In the rows, 128 means zero.
A state moves one step at a time under one of 6 hidden systems, and each row is a state written as 20 numbers. Each run below is a few steps of one system.
U, path 1, 10 rows:
[[109 148 163 175 123 131 173  77  88 123 115 114 144 192  81 108 114 139
  101 126]
 [ 74 126 191 129 108 118 142 118 101  85 122 131 137 167 110 133 101  58
  114 152]
 [ 96 139 132  99 150 128  99 155  98  64 101 115 147 133 172 138 137  69
  137 160]
 [114 138  86  88 165 163 147 118 156  83 106 110 125 140 189 132 173 131
  160 132]
 [123 114 116  64 137 128 171 133 184 124 128 105  99 175 120 108 153 173
  160 100]
 [119 130 177  81 116  86 126 140 152 118 134 114 109 140 113  95  89 196
  117  73]
 [132 137 189 102  83 111 109 133 135 106 137 127  84  62 152 144  86 139
   95 104]
 [186 134 119 124  98 141 107 168 127 132 125  98  76  62 158 146 125 117
   99 172]
 [188 129  69 173 127 162 129 135 164 150 122 103 118 121 145 100 119 160
   91 170]
 [130 107 106 176 112 141 145 119 211 162 136 154 148 157  84 117  98 143
  100 145]]
R, path 2:
[[111 122  99 142 104 166 160  89 117 104 163 179 108 152 140 131 152  55
  120 121]
 [127 164  86 145 124 145 143 158 120 104 104 134 121 199  73 141 175 106
  119 140]
 [ 98 149 102 140 172 158 140 120 190 131  95 107 180 161 136 147 157 155
  158 155]
 [122 137 145 132 132 129 121 109 164 204 131 107 140  99 104 173 166 124
  190 131]
 [149 149 173 125 128  85  97 106  87 136  84  57 120 103 108 122 120 135
  168 118]
 [122 123 152 122 109 110  97  65 157 102 124 108 117 108 173  81  77 108
  146  92]
 [143 126 136 119  62 108 119 131 168 123 160 155  74 144  92  99  92 116
  100  83]
 [125 115 147 107 119 121 164 169 152  85 113 128 114 160 103 111  87 183
   60 138]
 [ 97  80 150 111 132 162 181 144 170 129 153 157 138  99 156 167 115 136
   94 171]
 [148 114 141 137 115 137 139 169  77 143 129 132 109  82 110 186 153  85
  111 185]]
T, path 3:
[[134 104 143  99 107 137 154 130  94  93 158 105  89 165 167  63 102  90
   98 151]
 [ 73  76 148 100 128 126 168 118 185 138 157 151 151 188 104 106 113 106
  145 129]
 [ 88 142 108 127 171 120 130 143 173  91  80 154 178 154 103 160 141 173
  137 110]
 [140 143 112 177 173 140 120  77  95 137  97 125 171  70 160 154 135 171
  134 126]
 [179 130 127 152 114 104  98 112  82 185 122  96 105  81  97 136 144 105
  166 129]
 [146 155 161  97  77 101  94 148  96  90 134 100  68 137 128  91 109  89
  116 107]
 [ 79 127 180 101  87 155 157 107 165 114 185 152 105 155 159 116 105  91
  102 119]
 [ 94 133 113 113 133 163 167 157 207 140 135 151 140 166 104 171 165 143
  130 147]
 [146 142  86 138 185 149 137 150 120 121  97 104 165 126 158 128 144 205
  109 155]
 [164  76 130 149 162 100 123 112  75 187 132 111 156  80 132 104 106 158
  143 141]]
Z, path 4, 10 rows:
[[129 131 110  87 133 123  75 145 207 123 126  92 126 119 181  94 116 116
  162 130]
 [114 109 144  72 123 104 101 132 197 163 153 131 118  93 143 133 132 134
  184  90]
 [116 138 184  89 136  94 107 152 115 164 147 128 132  77 125 157 130 178
  143  89]
 [139 136 162 137 147 139 163 117  92 175 147 122 137  83 135 153 131 215
  101 118]
 [160 112 135 174 111 146 166 113  72 165 170 157 114  99 116 131 113 155
   67 135]
 [163 126  84 186 122 127 127 132  77 108 130 168 129 143 105 101 109 142
   64 122]
 [131 117  51 178 146 140 131 108 134  89  99 176 154 159 103 123 141 107
  120 125]
 [110 126  86 149 139 128 100 133 128 104  98 146 151 153 106 148 161  38
  167 155]
 [116 154 114 116 153 129  90 142 127 129 102  71 151 159 146 115 160  75
  185 164]
 [118 124 141  82 132 138 130 103 152 160 152  70 115 149 168  92 147  97
  192 136]]
R, path 5 (10 x 20):
[[124  77 106  91 175 116 134 172 157 129  86 104 152 126 122 148 148 123
  174 177]
 [128  86 112 137 155  96  83 127 148 148 100 144 164  60 122 165 126 102
  181 137]
 [159 136 125 183 127  83  69 102  89 140 100 136 147  79  97 127 100 132
  130 100]
 [128 151 143 179 119 119 108  73 103 127 143 136 150 136 137  75  72 157
   89  89]
 [100 158 168 126  92 145 148 116 124 145 202 152 116 176 134  92 110 139
   82  90]
 [104 162 162  73 113 151 165 179 115 105 161 118  94 173 140 133 151 149
   91 127]
 [121 120 115  70 144 166 165 161 153  99 124 115 101 111 182 161 170 132
  136 159]
 [169  82  74 115 140 138 145 138 137 136 104 125  97  83 125 166 171  99
  168 161]
 [161  75  79 162 159  98 118 108 107 123  68 119 149 118  89 118 126 103
  167 150]
 [104 107 120 179 144  98  90  82 141 137 113 159 191 139  97 109  93  99
  152 110]]
X, path 6:
[[141 135 122 105 180 139 127 128  98 158 146  82 148 112 197  94 143 185
  141 132]
 [112 109 158  84 169 111 135 173  91 136 152 142 153 102 157 132 119 198
  103 117]
 [109 128 167  97 117  88 128 162 118 109 143 168 120 140  90 123 100 182
   88  70]
 [133 132 142 131  92 113 171 102 146 128 130 142  89 174  54 119 125 163
  115  75]
 [143 119 117 152 127 137 192  94 122 129  90  97 109 179  62 133 157 134
  145 145]
 [103 131 111 147 166 152 165 110 111  88  76 108 159 167 124 152 161 105
  143 173]
 [ 80 156 127 112 143 160 126 140 134  73 114 154 145 121 167 187 162  85
  132 145]
 [112 192 146 100  90 144  84 172 173 109 136 128  98 104 152 171 148  95
  121 128]
 [137 172 157 128  88 141  92 144 212 170 147  82 110 120 135 121 110 134
  124 140]
 [135  85 168 137 120 124 139 113 186 187 134  85 140 105 127 113  82 138
  135 175]]
B, path 7:
[[146 120 134 137 101 137 107 118  92 126 128 109 103  85 156 142 134  33
  142 179]
 [145 122  75 125 103 130  90 146 134  93 145 146 101 158 147  76 123  54
  121 132]
 [131  99  81 154 124 141 130 115 193 165 164 153 147 181 115  71 109 126
  123 124]
 [121 113 142 129 126 112 107 170 190 197 163 153 158 112  99 138 105 170
  118 126]
 [127 162 144 133 154 132  90 159 115 142 139 134 160  70 175 150 115 191
   91 125]
 [146 135 132 155 150 138 134 104  17 145 147 130 136  85 162 138 146 130
  115 134]
 [151  97 112 134 126  86 124 130  34  98 119 156 108 132  88 112 131  95
  123 103]
 [122 107  96 158 127 103 135  85 146  76  91 169 137 162  80 106 102 133
  121  82]
 [ 89 132 142 143 119 128 143  76 200 149 122 161 145 130  82 169 136 136
  164  87]
 [ 90 192 166  87 125 124  94 140 164 135 133 117 127 115 139 167 162 144
  163  84]]
B, path 8 (10 x 20):
[[133 166  95 118 114 147 139 134 176  67 114 140  96 162 135 115 128 171
   88  93]
 [121 153 140 160 124 171 186  91 153 184 140 104 133 164  96 146 162 155
  134 147]
 [121 163 182 100 112 102 101 197 122 136 108  91 119 133  85 160 135 127
  128 152]
 [117 159 146 147 143 144 114 112 110  71  91  82 153 136 186 108  99 123
   98 167]
 [114  76 144 141 118 143 160  94 104 147 145 129 129 127 132 133 131  39
  150 180]
 [124  93  91  85 121 102  91 193 166  88 129 163 114 140 122 118 124  77
  134 129]
 [136 115  65 149 164 158 129 101 198 141 130 132 164 143 165  90 123 164
  135 130]
 [151 103 138 130 123 122 124 137 151 226 163 120 127  82 106 147 137 144
  156 137]
 [159 165 136 116 118 108  71 180 107 109 128 120 108  79 160 121 106 172
   84 110]
 [149 141 123 186 128 162 159  67  63 132 148 132 127 121 160 104 118 142
   82 133]]
X, path 9:
[[129 115  99 138 138 106 115 159 202 161 124 145 158 167  66 112 115 174
  132 115]
 [104  88 143 142 143  94 142  80 151 160 103 141 159 127  62 154 132 120
  189 109]
 [121 128 161 134 130 106 135  63  74  86  72 100 118 111 118 140 129  88
  167 117]
 [138 171 121 137 124 170 147  82  95  72 116 108  97 112 196 126 139 127
  102 124]
 [156 159 103 132 125 177 140 179 122 133 150 129 107 105 169 155 154 156
   73 166]
 [119 152 131 140 125 126  89 211 155 162 151 142 164 145 104 136 116 143
   88 159]
 [ 79 113 170 131 104 106 111 121 179 170 165 160 163 154  83 125  99  96
  144 112]
 [122  81 167 108  94  96 144  80 131 135 127 111  93 129  99 111 111  66
  177 117]
 [160 104 107 118 134 129 146  78 117  83  93  78  92 133 166  76 116 113
  145 136]
 [156 107  60 129 172 163 148 128 132 104 113 134 132  95 192 129 146 171
  117 146]]
U, path 10 (10 x 20):
[[141 125 162 143  96 130 160 140  88 171 190 151 106 131 103 113 105 164
   64 115]
 [138  96 149 159 116 116 137 157  70 119 141 165 133  99 114 139  85 122
   55 161]
 [143  90  98 176 146 134 134 127 100  95  83 152 150  88 129 164 117  96
  104 184]
 [138 102  76 167 159 137 143  98 152 118  66 115 153 138 100 147 151 100
  168 169]
 [102 136 120 144 148 116 124  80 168 139  96 101 163 187  88 108 141 114
  189 116]
 [ 69 165 177 108 116 110 100  94 144 134 147 122 147 172 122 111 128  94
  172  81]
 [ 91 172 172  75 115 128  97 145  92 127 178 129 116 129 174 130 152  92
  142  97]
 [139 144 117  81 136 155 141 157  73 117 173 130  94 112 196 121 163 144
  106 118]
 [159  91  94 102 137 147 192 145 110 109 146 144  88 132 142 113 137 185
   83 122]
 [153  76 123 127 124 102 171 141 137  93  94 148 108 134  76 120  89 183
   82 123]]
Z, path 11 (10 x 20):
[[133 142 169 103 115 114 130  92 174 107  83  88  98  76 137 157 116 163
  152 100]
 [130 166 192 138  78 127 132 105 166 160 127 108  95  90  95 174 117 151
  120 114]
 [121 186 181 158  91 134 124 141 137 160 152 122 129 141  96 132 102 177
   68 118]
 [103 142 135 157 119 160 157 138 156 140 173 169 152 162 125 121 103 168
   56 129]
 [106  94 106 140 129 144 133 173 136 106 161 199 154 137 138 131 104 109
   66 154]
 [138  88  69 135 163 125  98 183 141  98 105 155 165 112 149 125 114 119
  108 172]
 [146  71  73 140 165 114  96 127 165 150 100 126 164  91 138 124 124 102
  175 161]
 [135 113 126 138 143  89  64 105 117 169 122 108 158  93 130 114 123  87
  195 121]
 [126 172 141 129 149 120  86  81  97 162 142  99 146 106 165 111 148 141
  179  81]
 [131 170 136 115 118 154 139  92  90 165 181 131  98 111 160 138 177 138
  146  80]]
T, path 12, 10 rows:
[[149 178 181 116  98 132 110 129 115 188 149  65  95 103 130 137 146 133
  145 131]
 [128 150 187  67  95 120 121 189 126 130 159  93  81 119 145 124 116 139
  100 134]
 [101  91 176  76 115 144 173 165 162 116 159 135 108 110 162 145 101 141
   87 163]
 [126  70 118 115 144 142 179 159 199 127 101 128 134 116 116 159 119 154
  117 184]
 [163  90  95 154 159 119 130 129 169 115  67 100 152 108 126 113  92 180
  116 167]
 [162  96 120 181 131  95  88  99 146 153 110 126 153  85 115  95  67 148
  122 122]
 [148 134 121 166  83  93  65 131 141 127 128 168 118  98  87 126  92  96
  110  99]
 [132 166 106 161  79 151  95 127 134  94 153 174 102 123 144 129 119  73
   80 119]
 [128 146  80 150 108 181 135 128 146 147 181 154 122 168 151 110 158  76
  111 150]
 [128 132  66 117 160 145 124 172 126 144 160 137 150 197 134  85 167 126
  136 134]]

Which system made each run below?
path 13 (2 x 20):
[[135 143 167 191  91 124 130  59 153 130 105 119 123 102 101 131  75 139
  100 118]
 [131 139 158 153  78 125  97 141 143 148 128 109 115 121  96 146 116  41
  129 179]]
 => U
path 14 (2 x 20):
[[138 127 125 196 124 113 108 115  97 151  94 141 156 109  64 169 133  83
  135 158]
 [116 178 143 200 137 127  87  91 103 131  99 100 183 141 127 112 103 116
  118 145]]
 => R
path 15 (2 x 20):
[[120  58  82  95 163 133 164 144 131 130 131 153 135 138 124 143 171  92
  176 150]
 [112 140 101  93 159  94  72 160 126  72  81 127 143 131 136 132 150 104
  173 110]]
 => X
path 16 (2 x 20):
[[159 148 100 195 107 139 102  86 159 191 126 105 136 128  95 115 132 104
  154 138]
 [115 161 129 180 105 136  96 109 138 189 170 136 162 173  97 103 127  90
  134 126]]
 => U
path 17, 2 rows:
[[153  83 114  88 166 119 184 132  85 139 114  99 106 132 116 126 168 163
  162 134]
 [173  91 122 110 130  96 153 134 136  93  61  88  88 107  91 127 112 165
  130 138]]
 => B
path 18, 2 rows:
[[146 143 141 146 160 101 112 108  55 182 123  86 157 133 106 107 146 159
  164 114]
 [ 94 136 171 121 163 126 155  92  46 125 146 119 160 145 155 106 129 154
  128 106]]
 => X
path 19:
[[ 96 140 117 127 164 104  90 115 125 169 157 166 183 141 120 115 144 144
  170  68]
 [ 95 140 135 114 168 143 132 123  66 150 164 159 162 108 164 162 174 126
  149 111]]
 => Z
path 20, 2 rows:
[[137 115 132 134 106 111  93  98 124 170 170 170 113  61 135 141 127 104
  153  79]
 [154 149 100 101  83 130 125 155 124  92 132 149  54 123 109 153 165  96
  118 103]]
 => T
path 21:
[[140 169 101 149  94 156 160 124 157  93 103 123  88 186  80 134 153 125
  102 126]
 [110 176 146 159 108 147 137 128 177 148 106  93 140 191  69 141 142 120
  132 156]]
 => B
path 22:
[[120 133 165 123  89 115 147  99 141 140 112 128  89 104  72 190 155  94
  166 111]
 [123 200 190 138 110 118 118 148  93 133 106  73 124 154  89 138 129 157
  106 133]]
 => Z
path 23 (2 x 20):
[[142  81  93 144 130 150 185 135 145 130 153 190 121 123 113 135 118 175
   72 127]
 [115  92 139 144 151 143 195 139  69 138 135 154 150 143  96 159 144 136
  100 166]]
 => R
path 24, 2 rows:
[[131  92 122  99 151  87 104 154  69 137 170 163 139 122 141  79 107 150
  118  85]
 [137 114 112 102 134  94 129 126  91 133 163 164 114 153 109  83 130 169
  130  48]]
 => X
path 25:
[[131  69 127  85 125  99 168 170 141 150 141 134 105 175  62 114 138 127
  145 132]
 [ 99 115 142 116 153 109 152 128 117  46  84 138 148 161 126 114  95 165
   93 115]]
 => T
path 26 (2 x 20):
[[125 134  87 120 160 155 153 122  89 104 164 154 137 159 179  85 142 165
   97 102]
 [110  78 124  95 123 129 200 138 135  93 140 188 101 149  96 149 137 147
  104 102]]
 => U
path 27 (2 x 20):
[[127 152 121 162 130 134 169  84 114 112  75 116 124 166  61 162 168 131
  148 121]
 [ 89 151 151 154 135 146 154  54 167 119  86  95 155 159 114 144 138 112
  166 136]]
 => R
path 28:
[[101  60 160 109 150  72 115 149 106 147 142 158 172 126 100 111  90 123
  140 123]
 [112 114 145 137 182 117 121  95  82 105 105 126 179  82 180 127 103 164
  130 126]]
 => Z
path 29 (2 x 20):
[[135 196  88 169 118 174 118 126 102 143 157 130 131 175 132 118 175 102
  113 131]
 [125 137  78 111 124 155 137 160 126 131 171 141 117 205 125  95 172  88
  132 134]]
 => Z
path 30:
[[102 112  92 114 138 128 101 124 190  67 123 163 146 146 169  92  98 107
  123 109]
 [138 124  97 139 105 129 126 168 183 160 157 190 119 126  74 158 137 154
  105 103]]
 => R
path 31 (2 x 20):
[[150 102  92 113 120 108 123 163 169 120  82 114 105 140  67 150 154  88
  169 152]
 [145 159  99 151 124 135  87 113 216 115  81  83 132 127 142 111 112 134
  144 140]]
 => B
